(in the rows, 128 means zero)
Each run below is a few steps of one of 7 hidden systems, one row a step.
trace 1, Z683:
[[ 93 141 138 129 147 146 112 106 146 138 173 141 134 131 120 107 168 157
  117  93  73  96 177 146 174 140]
 [104  92 134  54 142 135 100 153 161 111 125 114 110 139 139 130 178 136
  155  92 110 154 122 115 136 165]
 [106  83 154 121 148 107 103 131 155 110 120 154 138 102 129 102 104 183
  156 140 157 153 154  96 100 179]
 [122  66 143 149 145 107 103 155  79 107 142 157 111  91  97 139 121 120
  178 129 147 130 117  90 104  98]
 [ 87 115 121 134 116 136 130 115  84 109 148 192 133 113 121 106 105 123
  146 107 116  57 152 122 150  88]
 [125 114  93 114 145 164 124 124 104 132 145 136 121 156 142 117 178 140
  140  80  66  76 140 111 156 126]
 [120 119 107  62 134 159 122 136 138 116  97 125 112 146 170 122 142 172
  144 101 125  93 141 109 109 192]
 [151 111 140 136 153 132 108 143 118 134 115 126  97 115 124 131 134 172
  174 158 162 118 143  83  73 195]]
trace 2, Z37, 8 rows:
[[ 95 164 181  45 102 131 118 166 140 122 123 120  62 106 104 180 153  80
  148 150 173 130 132 171 119 162]
 [131 154 196 191 125 111 134 121 146 178 152 159 140 125  83  81 132 134
  137 213 150 136 171 119 135 169]
 [119  80 148 112  89 126 156 176 114 134 124 157 146 166 112  89 152  62
  140 144 113 153  92 108 182  78]
 [128  96 112 145  99 136 168 131 122 129  92 155 178 158 173  72  82 176
   83 117 119 107 146 108 141 143]
 [158  82 126 123 115 143 149 182  94 122 109  79 109 129 147 180 132 141
   75  78 107 133 112 144 119 122]
 [104 166 155 104 113 125 130 128 134 117 119 123 104  90 135 170  90 156
   85 118 158  98 171 187 112 161]
 [127 154 184 152 136 122 116 136 141 163 172 108 106 110  80 148 171 108
  112 150 111 148 149 162 151 132]
 [ 85 138 160  92 107 116 133 125 178 130 133 158 149 145 116  79 140 100
  135 153 130 154 134 140 171 134]]
trace 3, Z541 (8 x 26):
[[112 103 117  86 136 120  98 134 113  94 129 150 103 111 114 135 139  96
  206 131 151 135  95  94 111 109]
 [131 145 106 159 144 131 121  86 109 132 132 173 136 127 126  90 113 144
  177 159 139  82 138  82 110 139]
 [151 105  79 114 134 150 128 137  80 112 113 129 109 146 145 135 143 118
  168 105 119  99  95  88 109 109]
 [137 168  87 116 132 148 131  97 109 118 101 139 112 129 163 133 102 156
  141 127 151  64 139 117  94 158]
 [177 151  97 128 139 146 126 130  97 132 107  93  89 132 136 172 143 115
  154 136 146 114 101 111  84 143]
 [133 184 116  98 106 135 139 113 117 124  99 136  97 129 136 147 111  96
  160 168 179  96 117 134  98 148]
 [176 172 108 153 116 144 149 123 110 159 113 118 112 160 127 129 145  88
  150 182 147 116  98 105 109 131]
 [147 163 101  99  82 145 166 135 115 134  84 133 128 174 156 116 116  82
  130 155 154 108  96 121 129 128]]
trace 4, Z435, 8 rows:
[[112 120  83  67 131 102 108  92 164  69  77 140 148 112 168 119  63 140
  172 129 190 166  95 106  78 138]
 [193 132  92 209 173 109 108  85 103 124 127 106 128  96 127 154  92 165
  154 150 158 140 116  91  56 119]
 [122 151  87 110 134 127 107 100  77  89 134 146  86  89 117 185 114  78
  186 114 153  89  96 135  98  62]
 [114 193  79 148 168 145 102  43 131 132 168 158 128 128 131 111 143 142
  175 116  98  61 153 117 135 119]
 [130 142  59  52 148 148 111  96 161 106 105 111 128 166 170 113 165 122
  187 102 111 132  91  94 121 151]
 [155 168  94 122 138 122 130  90 159 121  76 121 140 136 167 108  84 164
  150 170 183 139 126  98  68 191]
 [199 150  94 160 131 129 137 130  86 132  97 100  99 127 128 170 116  95
  162 170 172 131  80  97  69 117]
 [130 201  96 148 108 139 145  82  80 131 133 161 110 124 123 142 102  76
  150 155 151  52 120 143 121  80]]
trace 5, Z541 (8 x 26):
[[ 92 151 166  52  88 123 139 149 187 130 106 129 132 152 136 108 140  92
  117 152 147 165 123 155 158 166]
 [163 106 166 181 120 108 147 146 160 166 113 116 167 148 119  83 124 141
   98 177 136 197 128 105 131 155]
 [110  66 154 125  82 105 159 173 110 106 110 151 155 124 127 120  85 106
   86 119 137 157 110 142 149  76]
 [122 129 155 192 112 129 154 127 114 151 151 139 155 117 117 118 107 153
   54 115  94 104 171 162 165 102]
 [107 111 149 101 123 139 124 155 135 125 154 102 124 132 123 156 168 120
   80  69  74 137 136 170 175 109]
 [ 93 141 168 103 141 119 107 117 194 133 146 118 141 114 129 118 141 170
   98 115 115 160 172 162 147 176]
 [121  71 172 128 152  92  97 155 165 122 146 109 138 102  98 129 143 143
  135 126 126 214 124 121 130 139]
 [ 80  78 174 145 132  91 110 131 136 107 156 181 153  83  97 100  93 140
  142 135 139 153 153 126 141 103]]
trace 6, Z507:
[[123 148 126 126 101 125 153 129 117 117 125 113 133 117 141 167  98 116
   60  90 115 119 130 188 151  82]
 [125 166 143 148 131 125 130 107 158 147 161 101 140 123 115 148 146 122
   75 109  90 147 145 182 160 109]
 [107 153 153 103 122 109 125 117 192 133 138 111 147 133 120 121 147 100
  107 133 116 191 121 163 164 125]
 [126 122 156 150 127  88 126 116 182 129 131 127 173 123 116  99 106 122
  114 160 140 206 120 134 140 121]
 [119  76 144 138 120  82 123 139 136 102 128 137 161 100 116 121  91 118
  119 123 139 193 104 132 133  77]
 [ 99  85 130 153 131  99 123 115 128 101 145 156 166  90 126 121  83 144
  104  96 113 144 138 143 146  69]
 [ 96  95 119 122 156 114 102 109 145 102 162 128 148  97 130 132 133 155
  115  66  82 143 140 147 153  87]
 [ 85 122 125  97 161 111  89  93 183  99 151 131 150 100 135 119 128 168
  131  86 105 156 152 140 138 136]]
trace 7, Z683 (8 x 26):
[[133  98 194 145 135 118 110 169 134 154 132 139 107 115  90 110 146 150
  163 188 168 151 155  93 100 201]
 [112  85 177 133  92 115 139 173  88 129 127 180 116 124  88 103 121  79
  166 176 164 122 116 101 134 106]
 [118 101 139 170  97 140 167 143  90 150 139 179 157 158 123  72 123 116
  109 130  93  85 145 111 179  91]
 [139  92 117 102 102 168 162 176 102 139 108 116 132 173 159 123 157 133
   80  77  79  99 130 130 163 129]
 [135 122 153 109 119 148 141 166 137 142 100 100 111 136 156 141 128 186
   76 113 131 116 165 143 113 206]
 [143 124 191 135 129 124 117 175 119 147 131 110  79 100  94 169 145 131
  135 167 164 137 145 133  98 179]
 [ 98 145 187 139 100 114 132 143 119 146 151 171 115 112  81 115 127  82
  149 184 159 119 142 138 145 122]
 [118 115 144 142 106 131 150 140 126 154 150 155 155 166 109  74 159  84
  125 142  88 133 120 118 190  94]]
trace 8, Z629 (8 x 26):
[[122  90 107  85 101 160 152 163  95 121 107 140 124 169 157 114 148 115
  129  89  98  92 113 111 151 120]
 [131 115 123 102 118 146 145 149 127 125  94 115 126 137 172 136 107 180
   91 101 133 101 153 134 109 180]
 [153 124 152 117 123 135 129 167 108 130 111  91  81 111 124 186 133 132
  118 134 158 130 127 140  89 161]
 [123 172 171 139 102 131 143 140 114 150 133 140 102 116 102 139 120 104
  119 177 162 101 152 156 127 146]
 [146 148 146 148 104 148 159 145 113 168 137 134 122 169 111 108 166  84
  122 158 108 110 124 127 163 121]
 [124 120 122  95  89 143 164 148 140 135  97 137 153 180 155  87 129 116
  105 129 116 128 119 125 160 134]
 [157  93 123 128 112 129 155 161 129 130  90  95 142 146 163 134 111 159
   77 112 126 152 119 126 118 146]
 [131 113 157 120 107 112 141 162 113 116 108 104 111  96 126 174  93 128
   84 123 157 146 127 164 110 123]]
trace 9, Z322:
[[160  97  86 104 162 136 113 119 176 132 102 100 152 179 167  82 164 163
  163 121 110 177 103  61 113 181]
 [153  80 114 130 131 104 122 143 115  94  72 135 131 107 150 126  59 158
  167 155 200 153 102  75  51 151]
 [149 128 131 203 136 109 120 121  51 120 146 156 100  71  92 167  80 117
  153 152 165  87 131 119  84  76]
 [108 191 105 122 119 155 132  94  79 131 167 157  95 122 106 159 152  66
  147 110 102  41 133 164 163  69]
 [130 203  79  93 141 175 132  78 163 161 140 112 128 188 161  98 193 131
  131 104  65  86 142 134 167 160]
 [172 130  92  79 139 148 132 136 174 137  71  78 129 181 180 112 150 162
  143 140 140 166 102  87  91 217]
 [179 113 140 166 121 102 138 145 115 131  75 119 122 109 131 134  66 147
  147 199 216 161 111  88  46 171]
 [155 142 149 201 104 114 147 142  47 141 138 154 100  96  81 164  92  63
  137 180 173  99 114 134 108  64]]
trace 10, Z37:
[[117 108 140 115 134  93 108 112 180 120 112 157 161 130 121  69 108 135
  187 183 173 193 113  81 111 155]
 [150  45 115 173 139 100 125 143  92 106 122 152 157 113 119 110  94 126
  155 132 142 161  89  73 107  72]
 [103 100  88 139 125 126 131 106  75  89 126 171 143 104 149 137  72 143
  124  79 123  72 134 127 129  65]
 [132 147  90 140 158 155 113  98 103 127 161 112 110 124 142 155 155 157
  114  65  72  71 150 148 137 114]
 [114 173 112  61 151 149  99 107 160 124 135 103  89 135 140 156 181 133
  160 104 115 112 134 144 124 173]
 [147 145 140 121 158 123  94 118 157 143 130 112 103 124 114 124 160 141
  185 176 158 155 128  94  90 191]
 [135 108 139 134 126 109 115 136 108 122 122 156 114 116 100 119 122  90
  198 182 176 144  98  85 101 117]
 [130 116 108 176 116 128 142 113  77 126 128 182 145 132 123  91  98 115
  157 150 135  84 124  91 127  84]]
trace 11, Z629:
[[123 100 117 142 132  85 116 111 145  95 110 155 157 104 126 102  74 119
  169 159 175 182  94  98  99  98]
 [140 111 101 208 147 105 122  93  86 118 149 156 152  91 117 127  86 139
  131 119 124 109 128 114 119  61]
 [ 97 138  83 109 139 134 112  89 104  98 155 151 123 110 131 146 132 111
  150  71  93  83 124 141 152  63]
 [114 165  89 102 162 146 104  72 159 124 140 117 128 134 155 126 151 163
  136  87  92 103 151 136 132 155]
 [143 137 104  88 164 125  93 109 165 112 115  98 111 122 141 144 151 143
  178 132 148 165 108 102  90 176]
 [143 144 131 156 146 101 113 100 136 122 118 142 128  99 117 121  89 139
  173 184 189 145 126 101  80 150]
 [144 134 111 179 130 120 132 112  82 132 143 160 122 119 102 124 117  92
  174 163 146 105 108 100 114  80]
 [112 155  84 125 116 147 144  90  98 118 131 172 141 147 145 104 122 107
  148 114 110  61 126 120 152  85]]
trace 12, Z435:
[[145 183 161 100 111 150 146 147 163 167 112  82 102 157 132 142 167 133
   87 153 130 134 149 163 128 207]
 [147 161 181 122  91 130 153 169 147 171 115 108 112 154 103 124 155  78
  118 195 157 162 121 140 135 166]
 [138 136 167 165  79 122 176 150 117 166 125 148 148 159 101  91 127  73
  105 185 135 139 118 131 164 103]
 [130 111 133 148  81 132 181 149 112 146 125 142 168 167 132  96 123  94
   71 120  93 127 116 146 189  71]
 [122 122 131 126  96 130 167 144 144 130 116 113 168 149 153 120 109 139
   34  85  90 143 137 175 173 108]
 [137 128 160 122 117 118 140 153 161 135 123  75 140 119 133 163 128 145
   42 100 110 183 139 186 146 138]
 [118 132 200 134 120  97 122 149 164 140 154  97 124  95  89 163 134 112
   81 143 134 193 140 188 143 127]
 [102 113 198 151 128  93 114 145 153 144 177 135 138 100  68 121 149  93
  118 148 117 191 134 158 171  94]]
trace 13, Z322:
[[115 188 152 136 125 110 119  93 164 145 158 137 132 121  96 120 139  81
  143 174 141 155 127 157 152 109]
 [138 124 112 129 126 126 137 120 149 143 140 123 157 169 123  89 166  87
  142 131  93 170  94 109 170  94]
 [127 101  89 113 119 117 144 114 146 105  95 140 175 155 170  86  94 144
  116 109 125 155 106 111 133 115]
 [155  89 107 160 140 113 129 130 109 106 110 108 144 102 150 152  84 169
   97  99 135 146 120 124  95 112]
 [118 146 137 127 129 109 114 120 111 101 137 120 104  77 118 185  93 125
  116 113 156 119 134 174 112  99]
 [114 175 140 139 149 120 107  97 147 140 175 121 117 103  96 148 154 106
  132 125 110 127 141 163 150 105]
 [111 141 119  85 134 131 114 111 173 128 143 119 135 151 130 109 177 103
  152 118  99 159 110 131 160 129]
 [131 102 111 118 141 114 117 114 167 118 112 129 165 144 148  84 124 156
  150 130 127 176 114  88 121 147]]
trace 14, Z507 (8 x 26):
[[109 138 184 230 152 114 119 104 116 168 206 167 143  95  69 108 137 143
  110 144  91 100 191 147 165 100]
 [ 70  82 146  47 117 137 119 154 158 117 153 144 138 162 119  97 195  84
  147  83  68 155 113 130 208 105]
 [119 103 134 139 136 117 135 110 194 136 111 143 193 152 162  51 100 211
   99 134 121 163 167 105 133 192]
 [141  33 153 104 150  99  97 184 134  93 108  86 111  87 123 172 121 160
  136 103 152 207 103 113  79 146]
 [ 73 114 167 145 124  97 105 117 100  91 144 186 119  43 104 147  52 160
  132 130 180  88 178 153 103 115]
 [ 98  95 140 156 168 131  83 120  95 128 208 159 107 100  77 135 186 117
  177  93  69  97 148 117 162  79]
 [ 62 123 108  58 133 150 112  95 169 111 138 178 149 161 155  61 159 150
  164  94  85  90 157 107 176 154]
 [159  86 109 127 175 130  99 123 172 136 109  99 142 150 157  94 156 206
  159 121 117 171 131  62  92 209]]

Name the system that made each run.
trace 15 (2 x 26):
[[ 60 130 138  79  97 130 127 123 126 117 153 195 133 145 104  86 153  56
  171 128 108 100 126 131 196  79]
 [142 120  95 155 151 151 133 103 153 158 134 136 175 183 156  53 166 175
  127 113  66 118 147  79 159 160]]
	Z541
trace 16, 2 rows:
[[141 182 113  90  70 137 180 127 154 144  79 127 148 190 158  93 115  71
  113 174 153 141  94 136 148 134]
 [199 141 120 186 112 124 172 135 147 171  96  84 166 174 145 105 121 136
   73 169 129 178 107 120 124 147]]
	Z683
trace 17 (2 x 26):
[[112 141 174 171 147 109 107 114 136 144 184 133 125  90  78 138 142 126
  120 139 110 139 162 159 149 111]
 [ 85  91 150  93 137 117 103 137 153 115 162 146 135 124 102 112 169  98
  157 109  94 163 123 129 172  99]]
	Z435
trace 18, 2 rows:
[[136  87 108 142 143 133 125 129 109 110 108 138 138 117 159 121  92 197
  124 102 131 103 151  98  96 159]
 [142 106 118 111 141 139 110 154  86 108 114 110  81  99 136 184 122 153
  145 106 148 100 130 121  81 148]]
	Z435
trace 19 (2 x 26):
[[159 130 166 121 115 128 139 161 177 166 114  91 137 166 116 104 170 105
  119 178 134 200 108 122 136 173]
 [135 106 168 135  82 102 162 169 131 130  85 136 147 130 124 112  78 112
  101 179 181 175 112 130 117 133]]
	Z507
trace 20 (2 x 26):
[[ 75 110 147  61 154 136  73 139 115  99 163 151  66  91  94 160 173 117
  204 102 128  99 143 123 124 141]
 [ 73 112 135 108 155 130  86  95 146 118 163 198 134 119 115  67 148 154
  205 136 120  93 165  84 143 157]]
	Z683
trace 21:
[[137 126 121 184 113 137 144 132  25 119 140 167  97  92 106 169  92 103
  140 132 145  41 136 127 108  69]
 [122 162  94 125 120 180 144 115  76 146 162 144 107 164 130 131 179  96
  126  81  56  31 143 140 182  89]]
	Z507
trace 22 (2 x 26):
[[105  71 165 141 183 120  66 148 114 118 190 116  87  70  83 172 178 163
  154  80  89 137 159 129 127 131]
 [ 30 108 159  54 133 115  82 122 141  85 159 190 109  84 106 124 131 131
  184 102 134 100 164 139 147 132]]
	Z683
trace 23:
[[152 115 153 163 173 110  91 128 146 146 168  90 110 103  83 152 175 127
  151 136 111 184 121 123 120 126]
 [ 70 127 135  79 122 102 106 104 157  91 130 176 139 106 123 101 108 105
  177 145 157 143 123 125 135 113]]
	Z37
trace 24 (2 x 26):
[[ 97  63 130 138 173 112  87 102 164 107 138 156 166 105 145  73 106 229
  150 103 117 138 173  84 116 175]
 [121  15 127 142 177 103  75 156  91  80 140 135 111  65 114 163 111 182
  169  76 131 146 126  88  83 111]]
	Z541
trace 25 (2 x 26):
[[110 182 112 102 147 133 100  85 143 128 161 136 106 126 105 135 169  87
  185 133 115 119 120 135 144 110]
 [114 151  99 109 139 125 117  83 176 128 128 151 157 155 139  71 141 124
  171 145 121 141 122 100 144 143]]
	Z435
trace 26, 2 rows:
[[103 153 139  75  97 131 128 140  95  99  87 166  81  99 135 155  77 113
  175 167 216  69 136 130  71 163]
 [173 153 156 228 137 141 140 131  65 187 168 144 101 123  76 131 152 108
  142 183 123  77 152 109 124 116]]
	Z37
trace 27, 2 rows:
[[177  76 141 122 122 163 152 205 111 162 111  71 111 171 139 146 191 144
   86  97  80 144 119 119 139 163]
 [102 130 168  64  87 130 143 171 136 108  76 130 102 113 153 151  84 153
  100 140 188 112 153 155  96 196]]
	Z37
trace 28, 2 rows:
[[128 120  75 131 159 142 109  95 108 106 138 133 131 120 149 133 129 161
  142  72  92  85 138 114 124 111]
 [125 145  92  82 152 143  99 105 130 101 120 113  98 111 151 164 133 156
  155  95 134  99 134 128  92 158]]
	Z322
trace 29:
[[145  91 139 101 160 124  83 162 116 124 154  95  77 113  79 175 204  74
  198 130 121 175  84 108 119 111]
 [ 80 162 127 123 102 124 143  88 135 121 114 210 153 130 139  67  75 132
  152 169 167  70 159 114 137 139]]
	Z507
trace 30, 2 rows:
[[140 132 131 145  88 113 171 142 133 136 111 115 160 147 130 122 104  85
   78 140 126 166 100 159 157  79]
 [145 127 135 162 102 111 161 134 137 135 125 107 166 134 133 131 101 116
   53 115 108 166 115 165 158  81]]
	Z507
trace 31:
[[126 174 144  67 123 172 113 159  95 149 153 107  33 133  97 188 216  74
  169 124 120  69 127 148 133 154]
 [ 98 194 155 106 111 156 133 103 162 170 139 176 122 171 120  61 170 119
  163 188 127  74 174 113 159 200]]
	Z435
trace 32, 2 rows:
[[115 111 137 159 115 119 137 129  89 118 131 168 135 102 117 122  82 134
  129 135 147  95 145 122 120  99]
 [125 124 112 137 132 149 129 127  85 132 150 138 111 130 123 142 147 116
  130  95  95  75 137 130 149  97]]
	Z629
trace 33:
[[134 105 145  91 109  81 127 152 172  96  83 101 141 106 132 144  80 111
  123 152 193 233  79 140  92 128]
 [151 132 167 238 125  86 141 119 112 144 151 128 157  80  92 145  68 131
   75 161 151 158 141 160 118  78]]
	Z629
trace 34:
[[151 133  80 103 167 140  84 115  90 106 122 124  68 111 125 165 148 122
  238 142 165  97  99  71  57 150]
 [128 190 101 144 138 142 118  75  97 129 118 183 103 115 133 111  97 138
  201 186 184  39 152  90  78 162]]
	Z629
